Each row has a name. After each piece below comes the name of the row it's from, unless a question asks for something else. Each question is about the rows just above it. Places in a row count from 0.

Rog: [  9   5 -41  51  19 -16 -49  40]
givog: [ -8  -8  24 -45  14 -39 -11  10]
vot: [-11  14 -33  10 -45  57  45  58]
nub: [-16 -27  -6 -52 -46  -1 -33  57]
vupu: [ 33  55 -49  27 -33 -39 -23  31]
Giken: [-26  24   3 -44 -18 -48 -12  30]
Zanib: [ -4   5 -17  -4 -39  48 -54  58]
relu: [30  3  9  8 23 54  7 35]
kota: [-45  54  41  23 -56   4 -53  -9]
key -> tag
[-23] -> Z472
[-53] -> Z152
[27] -> Z371
[-12] -> Z473
Join vupu by its entry at place 6:	Z472
Number of entries in [-26  24]:	2
q: [  5 -41]	Rog

Daka: [ 0  0  0 -1 -2 -1  2 -4]
dabet: [-1 -1 27  0 37 -1  2  0]
lumak: [ 0  0 27 -1 -2 -1  2 -4]
Naler: [ 1  0 19 -1 13  2 -2  2]
pek: [-1 -1 27  0 24 -1  2  0]
muzuf: [  0   0 -22  -1 -30   0   0  -5]
Bul: [ 0  0  7 -1  2  0  1 -2]
vesot: [-1 23 31 15 -6 -8 15 11]
What comes right after [24] in the named rows?	[-1]
q: [ 1  0 19 -1 13  2 -2  2]	Naler
Table of tags by key:
[1] -> Z167
[3] -> Z36
[0] -> Z162
[2] -> Z998
[13] -> Z529
The tag of Naler, keyed by place 7:	Z998
Which row holds [ 0  0  0 -1 -2 -1  2 -4]?	Daka
[ 0  0  7 -1  2  0  1 -2] is in which row?	Bul

bika: [  9 -10 -14  -6  22 -17  -9  19  10 -13   0   4   5  14   9  -1   8  -2
  17  10  24  26  18  10 -23 -22  21   6   7 -10  -5  -3  13   4  -5  19
  -6 -25 -28 -13  -3   9 -10 -14  -6  22   2  -9 -31   9  12  -2   7  17
  -4  10 -42  18  -9  37]
sirof: [ -1  17  -3 -35   2 -39 -11  19  10 -13   0   4   5  14   9  -1   8  -2
  17  10  -4  26  18  10 -23 -22  21   6   7 -10  -5  -3  13   4  -5  19
  -6 -25 -28 -13  -3   9 -10 -14  -6  22 -19  -9 -25   9  12  -2   7  17
  -4  10  24  18  -9  37]
Bima: [ -1  17  -3 -35   2 -39 -11  19  10 -13   0   4   5  14   9  -1   8  -2
  17  10  -2  26  18  10 -23 -22  21   6   7 -10  -5  -3  13   4  -5  19
  -6 -25 -28 -13  -3   9 -10 -14  -6  22 -19  -9 -31   9  12  -2   7  17
  -4  10  24  18  -9  37]
q: [  9 -10 -14  -6  22 -17  -9  19  10 -13   0   4   5  14   9  -1   8  -2
  17  10  24  26  18  10 -23 -22  21   6   7 -10  -5  -3  13   4  -5  19
  -6 -25 -28 -13  -3   9 -10 -14  -6  22   2  -9 -31   9  12  -2   7  17
  -4  10 -42  18  -9  37]	bika
key -> tag
[-8] -> Z819
[25] -> Z141
[-10] -> Z429
[-11] -> Z853
[26] -> Z227
[-9] -> Z220
The tag of bika, keyed by place 6:	Z220
q: [ -1  17  -3 -35   2 -39 -11  19  10 -13   0   4   5  14   9  -1   8  -2
  17  10  -4  26  18  10 -23 -22  21   6   7 -10  -5  -3  13   4  -5  19
  -6 -25 -28 -13  -3   9 -10 -14  -6  22 -19  -9 -25   9  12  -2   7  17
  -4  10  24  18  -9  37]	sirof
The row with [ -1  17  -3 -35   2 -39 -11  19  10 -13   0   4   5  14   9  -1   8  -2
  17  10  -2  26  18  10 -23 -22  21   6   7 -10  -5  -3  13   4  -5  19
  -6 -25 -28 -13  -3   9 -10 -14  -6  22 -19  -9 -31   9  12  -2   7  17
  -4  10  24  18  -9  37] is	Bima

Lan: [ -1   9  62 -62 -55]
Reros: [-1  9 32 31  0]
zuz: [17 26 -1 12 27]
tags:
[9] -> Z341
[-62] -> Z56
[0] -> Z373
[31] -> Z448
[12] -> Z369
Join Reros by its entry at place 3:	Z448
Count the entries of [ -1   9  62 -62]:	4

Fid: [ 16 -19 -16   2 -23   9  11]
nudol: [ 16 -18 -25   1 -23 -21 -22]
Dazol: [  5 -10 -13  -3 -10 -22 -24]
Tekug: [ 14  20  -6 -21  18   7  -4]
lele: [-45   0  37  37  15 -23  -6]
Rizok: [ 17 -25 -24  -7 -31   1  -9]
Tun: [  6  16  -3 -17  12  -8 -19]
How many entries does [ 17 -25 -24  -7 -31   1] have?	6
tags:
[2] -> Z771
[16] -> Z433
[18] -> Z725
[17] -> Z539
[1] -> Z197
Join Rizok by its entry at place 0:	Z539
q: [ 37  15 -23]	lele
Right after [18] comes	[7]
How many entries does [ 16 -18 -25] have?	3

fon: [-16  16  15 -13 -14 -20   0  29]
vizes: [-13   7 -14  -9   6   1  10   4]
Togu: [-16  16  15 -13   0   2  13 -11]
Mone: [-21   9  15  -2  10   1   5  -6]
Lunup: [-16  16  15 -13 -18 -20   0  29]
q: [-16  16  15 -13   0   2  13 -11]	Togu
Right after [9] comes	[15]
q: [-16  16  15 -13 -14 -20   0  29]	fon

Piluk: [ 30  36 -46  -3]
vob: [ 21  39 -33  35]
mera: [-38  40  -8  23]
kug: [ 30  22 -46  -2]
pip: [  8 -19  -7  63]
key -> tag
[36] -> Z666
[35] -> Z274
[21] -> Z817
[22] -> Z281
The tag of kug, keyed by place 1:	Z281
q: [ 30  22 -46  -2]	kug
The row with [ 30  36 -46  -3] is	Piluk
Right after [36] comes	[-46]
q: [-46  -3]	Piluk
The entry that follows [-8]:	[23]

nuri: [ 24   6  19 -15]
fabe: [-16 -58 -25 -30]
puge: [ 19 -17 -24  -8]
fum: [34  7 27 -8]
kiven: [-16  25 -25 -24]
putiv: [-12  19 -17 -23]
Pev: [ 21   9  15 -11]
Table of tags by key:
[-31] -> Z690
[-58] -> Z418
[-30] -> Z44
[-24] -> Z440
[-59] -> Z102
[-8] -> Z71
The tag of fabe, keyed by place 3:	Z44
q: [ 19 -17 -23]	putiv
Number of entries in [-12  19 -17]:	3
q: [ 19 -17 -24  -8]	puge
The row with [-12  19 -17 -23] is	putiv
How many entries does [-16 -58 -25] have?	3
What comes right after [-12] in the named rows?	[19]

sak: [ 15  23  28 -21  27  17 -18  11 -15 -23  19 -32  25  26  23  14 -14 -24
 -13  25  19  13 -20  23 -24 -22  30  19 -26 -17 -18 -31   9 -24]
damin: [ -8 -16  55  24 -14 -16  31  -9 -29   7 -16 -56 -27 -23 -16 -12  21  29
  22  -8 -21  -6  25  39  29  13 -25 -12  13  23  14 -24 -29  -7]
Bug: [-16  23 -10 -18 -13  20 -21  -4  -1  27  23  13  25  21 -20 -15 -17 -19
  19 -10 -17 -13 -22  -3  24 -14  29  20  23 -16  17   9 -10  21]
Pakeg: [ 18 -25 -21  19  21 -21  19   9   3 -21 -17  22 -18 -21  23  23  11  17
 -14  12  22  18  20 -16 -28  21 -25 -20 -20  13 -24   8  19 -17]
luzo: [ 15  23 -18 -21  27  17 -18  11 -15 -23  19 -32  25  26  23  14 -14 -24
 -13  25  19  13 -20  23 -24 -22  30  19 -26  -6 -18 -31   9 -24]
datim: [ -8 -16  55  24 -14 -16  31  -9 -29   7 -14 -56 -27 -23 -16 -12  21  29
  22  -8 -21  -6  25  39  29  13 -25 -12  13  23  14 -24 -29  -7]
Table of tags by key:
[-16] -> Z144
[-3] -> Z280
[39] -> Z305
[-4] -> Z612
[24] -> Z382
[40] -> Z912
[-15] -> Z9
Join Bug by its entry at place 23:	Z280
How many entries does [ 18 -25 -21  19  21 -21  19   9   3 -21 -17  22 -18 -21  23  23  11  17
 -14  12  22  18  20 -16 -28  21 -25 -20 -20  13 -24   8  19 -17] have?	34

pul: [-50 -12  29  49]
Zusev: [ 58  48   5 -38]
vebat: [ 58 -35   5   4]
Table of tags by key:
[-38] -> Z806
[49] -> Z740
[-37] -> Z842
[48] -> Z938
Look up the entry of Zusev at place 3 in the table:	Z806
Right after [48] comes	[5]
q: [-50 -12  29  49]	pul

